Each named move below is a turn or a mirror, shown by a few rows before and after it. Which moves, in which order, take the first row of each later pair to the second? The first pair is answered.
D:
[  2.8  39.6 -39.1   6.1  33.4 -15.7 -19.0 -26.3 -10.5  30.4  -5.7 -26.0
  28.2] |-> [ 17.3  -7.1 -39.4  24.2  19.6 -18.2 -49.1 -34.0 -19.5  15.4 -10.3  -8.0
  14.3]
[ -3.3  -4.8  -1.6 -33.5 -14.2   3.1  21.8  23.9  27.4   0.0  16.0   0.5
  -0.6] |-> [  4.2 -35.1  -3.5 -19.9 -24.2   5.0  -0.8  21.0  21.8  -9.5  12.3  10.3
 -13.8]
[  7.0  -9.8 -19.6 -26.3  -8.3  10.8   9.8  21.2 -21.3  11.0  12.2  17.6
   7.3] |-> [  6.1 -13.2 -18.5 -24.3  -8.5  13.2   5.4  16.8 -22.5  12.6  11.9  18.0
   4.7]
C:
[ -3.7  -1.0 -48.5 -17.0  25.7   7.3   3.3  25.5  -4.5  11.9  20.6 -29.5
   4.1] |-> [-11.2  -9.4 -59.4 -20.8   1.8  -2.5  -1.0  17.3  -3.4   3.8  -4.3 -15.5
 -25.4]
[ 22.4  19.3  28.5  32.8  -1.8  -9.7  -3.3 -14.2 -19.4   1.0   9.9 -30.8
  27.0] |-> [ 14.9   9.4  11.6  30.4 -34.6 -20.4  -2.5 -29.6 -21.6  -9.0 -19.8  -4.3
 -12.5]
[ 11.1  45.4  17.3   5.8   2.8   5.1  21.4 -17.9   0.7   9.6  -8.6   6.6
  -0.4] |-> [  5.1  43.2  15.2   5.7   2.5   1.2  19.0 -18.0   4.3   6.5 -16.7   9.7
  -6.3]
E:
[  5.3 -10.9   5.4  -0.9  -6.8   9.0  -1.0  24.5   6.7 -18.6   1.4  11.6
 -11.3] |-> [ -1.8  -3.6  -3.2  -5.4  -6.6   2.1   7.4  23.6   6.0 -13.6  -2.2  15.3
 -17.4]
[ -1.6  24.2   5.8 -21.7  15.9   9.2  32.1   1.8   4.9   5.8  21.3  -8.1
   7.5] |-> [  1.1  24.6   9.1 -17.5  18.9   6.8  24.8   4.5   1.5   2.8  28.4  -9.7
  12.4]
[-15.7 -36.1 -37.5 -21.7 -16.7  -1.7 -14.8  -7.3  12.1 -17.0  -9.2  20.6
 -28.1] |-> [-16.5 -23.6 -47.9 -28.1 -12.3 -10.8 -16.5 -13.2   9.2 -14.6 -16.8  11.0
 -27.2]
Now pairs of rows:
Each pair is 2 to 3 moves apart.
[  5.4  15.8   7.9   9.5  39.2  -4.3 -19.9  11.6  -1.9   5.0  16.7 -48.0
  57.3] |-> [ 19.4 -52.8  31.2  36.5  10.5   6.8 -45.9  12.5  -9.7 -13.6  17.4   1.4
  27.4] | D, E
[  4.4 -38.3 -43.5 -24.9 -13.9 -19.6 -20.8   5.3  19.0  -4.7   0.6 -12.0
 -16.5] |-> [  8.4 -18.8 -16.5 -32.5  15.7  -4.6  -1.5  25.2  23.2   8.2  32.8 -31.7
  21.0] | C, E, D
[ 4.4 51.8  1.7  4.6 -8.3 13.7 20.9 16.3 -1.6  4.4 17.6  2.5 30.3] |-> [ -2.7  57.3 -21.2   1.9 -11.0   6.6  14.2   3.5  -6.1   5.9  -0.4  -2.0
  22.6] | C, E, C
[ -7.4  12.6  -0.2  -7.5 -20.0 -25.0 -13.3 -39.2 -11.7  -1.1 -32.1   1.0
 -21.6] |-> [ 16.4 -30.3  36.3  15.7   3.8  -1.6 -32.4 -23.0 -16.5  -1.8  10.2  -1.6
   9.7] | C, D, E
[-20.5  34.3 -19.8 -15.3 -10.2 -16.1  22.4  -1.8   7.8  -8.7 -30.2  12.3
 -27.9] |-> [ 20.9 -40.3   0.4  26.5   5.2  -3.7 -38.8  -4.6 -11.3 -20.9   2.8  12.6
  -5.1] | C, D
[ 10.5 -26.6   3.3  22.4 -20.3  -3.7 -23.4 -11.4  -3.6 -14.9  -9.4  22.5
 -23.4] |-> [ 18.1 -25.4  33.9  19.7  -4.9  11.7  -9.6   8.2   4.2 -11.2  20.7  13.6
   4.1] | C, E
[  4.9  -4.7  59.2  50.0 -14.4  25.5   4.3 -10.9   9.9   3.9 -17.4  23.4
 -20.3] |-> [-15.3  57.5  38.4  25.8   1.8  16.7  33.9 -10.9  12.8  19.0 -28.5  -5.6
  -3.1] | D, E, E
[  8.4 -27.2  33.3 -12.2 -11.7  -1.5  12.5  21.9  11.2 -19.0   6.7  20.8
  -7.6] |-> [  5.0 -36.7  25.1 -12.4 -18.9  -9.2   5.6  12.7   5.1 -19.5  -6.0  26.3
 -17.3] | D, E, D
[ -2.0  14.4  20.5 -16.5   3.4  15.9  57.5  -0.7  43.5 -23.7  22.1   3.1
  -2.8] |-> [ 19.3 -43.2  27.9   3.4   3.7  21.8  16.5  -1.3  33.8 -39.1  38.2  11.1
   3.7] | D, C
[ 11.6 -34.0  22.0  41.9 -16.0  -8.0 -27.5  -4.3 -20.8  -7.1  -9.3  32.2
   4.4] |-> [ 15.1 -15.0  42.8  34.9   9.3   3.2 -10.0  11.1 -15.9   8.3  24.1   6.8
  39.1] | E, C
[  9.5  -8.2  -7.0  14.6 -35.4   2.2  -0.6 -24.7  -2.8 -28.0 -55.8  26.2
 -38.5] |-> [ 34.4 -17.6  36.7  30.9  27.8  30.8 -20.7   1.1  -9.3 -13.4  13.6 -20.8
  41.2] | C, D
[-24.5  47.2 -25.9 -56.9  20.1  -5.1  44.9  25.5  20.4  20.3  18.5 -34.6
  21.8] |-> [-11.0 -49.4 -48.0 -26.3 -43.1 -23.7 -24.0  -3.7   2.5 -17.8 -28.3  29.5
 -56.2] | C, D
[ -6.2  -8.7 -13.1   0.6 -22.1 -10.0  -3.5 -20.1  -1.2 -10.5 -33.0  14.6
 -32.5] |-> [  6.8  15.9   0.8  -2.7  33.3  -1.9  -4.3  -5.7  -1.9   8.3   8.5 -34.9
  34.3] | E, C
[ 4.2 40.5  6.5 15.9 20.9 13.2  5.3 -5.9 -8.7 17.5  0.5 -0.1 20.3] |-> [-1.6 42.2  7.4 11.4 12.8 12.6 18.6  3.6 -3.9 18.4 -2.6  5.6 14.8] | D, E, D
[  0.0   3.5  -4.4   0.1  34.6 -11.1  -3.0   7.6  -5.9 -13.0  14.0 -39.6
  44.3] |-> [-21.9  20.8 -35.4 -12.8  -4.8 -24.0  15.1  -4.8   0.7 -22.5 -32.2 -10.2
  -6.6] | C, D
[ -4.7  25.0  43.4  28.2 -12.0  12.8  23.8  -7.6   6.7  -3.2  -2.9  29.8
 -15.7] |-> [ 6.2 12.9 49.4 37.4 15.3 17.3 10.6 -1.8  4.3  1.7 21.9  7.1 18.6] | E, D, C
